Here are some points:
tensor([-68., -37., -30., -17., -29., 10., -8., -51., 40., 16., 21., 3.])
tensor([-7., -1., 103., 74., -34., -10., -11., -50., -19., -45., -43., -16.])
tensor([-41., -26., -20., -1., -27., -47., -34., -11., 30., 62., 51., 50.])
tensor([-9., -100., -80., -32., -6., -41., 2., -38., 4., 55., 87., 82.])
tensor([51., 36., -37., -25., -64., -32., 12., 29., 41., -40., 4., -33.])
tensor([26., 50., 5., -15., 2., 7., 18., 0., 48., 46., 22., -44.])
tensor([15., 5., -1., 15., -31., -1., 28., 23., 53., -8., -58., -71.])
tensor([61., 78., 116., 77., -51., -47., -81., -89., -29., -3., -34., -36.])
tensor([-5., 2., -5., -41., 1., 16., 60., -31., -1., -40., -4., -9.])
tensor([12., 10., 48., 51., 46., -21., -57., -38., 10., 20., 38., 24.])
tensor([-25., 22., -27., 53., 79., 32., -8., -35., -29., -14., -10., 34.])
tensor([-34., -74., -79., 4., 62., -13., -8., 23., -5., 63., 27., 27.])
tensor([-33., -44., 31., -13., -22., -61., -78., -57., 13., -24., 55., 36.])
tensor([-2., -4., 15., -68., -30., -87., -52., -7., 26., 55., 67., 10.])
tensor([34., 66., 3., -1., -33., 11., 76., 40., -9., -18., -7., -61.])
tensor([74., -36., -37., -29., 54., 15., -23., -66., -20., -15., -8., -52.])
tensor([3., 12., -31., -7., -7., 47., -12., 3., -46., 1., 4., -46.])
tensor([1., 63., 88., 53., 11., 35., 13., 11., -19., -29., -4., 54.])
tensor([-83., -22., 27., 21., 71., 20., 7., 15., 66., 0., 29., 2.])
Then 19 other points, each followed by its number:
tensor([48., 127., 88., 22., 50., 9., -17., -45., -10., -1., 0., -17.]) 0
tensor([-25., -45., 29., 36., 58., -4., -18., -42., -26., 15., -28., -10.]) 1
tensor([-13., -30., 7., -40., -36., 15., 8., 8., 59., 24., -10., -13.]) 2
tensor([10., -22., -40., -17., -59., 12., -4., 11., -90., -10., -47., 3.]) 3
tensor([39., -2., -41., -40., 10., 29., 35., -32., 15., -8., 3., 28.]) 4
tensor([4., 43., 29., -16., 17., 12., 48., 37., 28., -28., -49., -10.]) 5
tensor([-33., -27., -5., 10., -78., -43., -33., 10., 21., 40., 43., 51.]) 6
tensor([-27., -39., 26., 60., 53., 30., 4., 20., -15., -16., 1., 11.]) 7
tensor([48., 33., 12., -28., -13., 41., 20., 42., -11., -16., -58., -39.]) 8
tensor([-24., -114., -108., -102., 40., 34., 9., -37., -13., 62., 76., 61.]) 9
tensor([15., 78., -34., -40., -5., 21., 15., -28., 8., -24., -46., 15.]) 10
tensor([62., 121., 105., -8., 25., -21., -33., -81., -67., -20., 31., 15.]) 11
tensor([-33., -43., -35., -7., -64., -109., -8., 12., 76., 17., 3., 2.]) 12
tensor([-20., -81., -51., -25., 10., -15., -39., -23., 32., 37., 37., 33.]) 13
tensor([11., -47., -8., 17., 77., 40., 3., -16., 10., 1., 2., -4.]) 14
tensor([15., 41., 25., 107., 12., -24., -53., -8., -57., -16., 0., -15.]) 15
tensor([19., -10., 33., 33., 49., 0., -9., -16., -50., -47., -2., 9.]) 16
tensor([45., 41., 85., 62., 41., 18., -86., -28., -61., -38., 0., -8.]) 17
tensor([-85., -37., -53., -7., -68., 28., -11., 46., 26., 74., 9., -43.]) 18
Which of these numbered points is nearest to each point below by angle, seen from the average point of the first points? Its number follows each.
tensor([-3., 39., 52., 24., -3., -35., -5., -52., -56., -43., -8., -24.]) > 11
tensor([-9., 13., -17., -25., 0., 27., 74., 48., 14., -27., -104., 24.]) > 5
tensor([-7., -25., -35., -52., -34., -9., 69., 63., 2., 25., -12., 13.]) > 2
tensor([52., 19., 42., 87., 46., -4., 11., -55., 17., 5., -20., 20.]) > 0
tensor([13., 20., 5., 99., 14., 1., -22., -33., 5., -2., 26., -16.]) > 15
tensor([-58., -65., -25., -22., -30., -3., -35., 31., 13., -67., -21., -35.]) > 18
tensor([-17., 49., -9., 42., 10., 73., -5., 41., 42., -2., 67., 9.]) > 7
tensor([29., 22., -4., -42., -60., -45., 4., 54., 40., 32., 0., -1.]) > 12
tensor([62., -15., -44., -44., -11., 29., 42., -34., -40., -8., -39., 32.]) > 4
tensor([19., 56., 10., -53., 29., -5., 50., 5., 8., -18., -83., -29.]) > 5
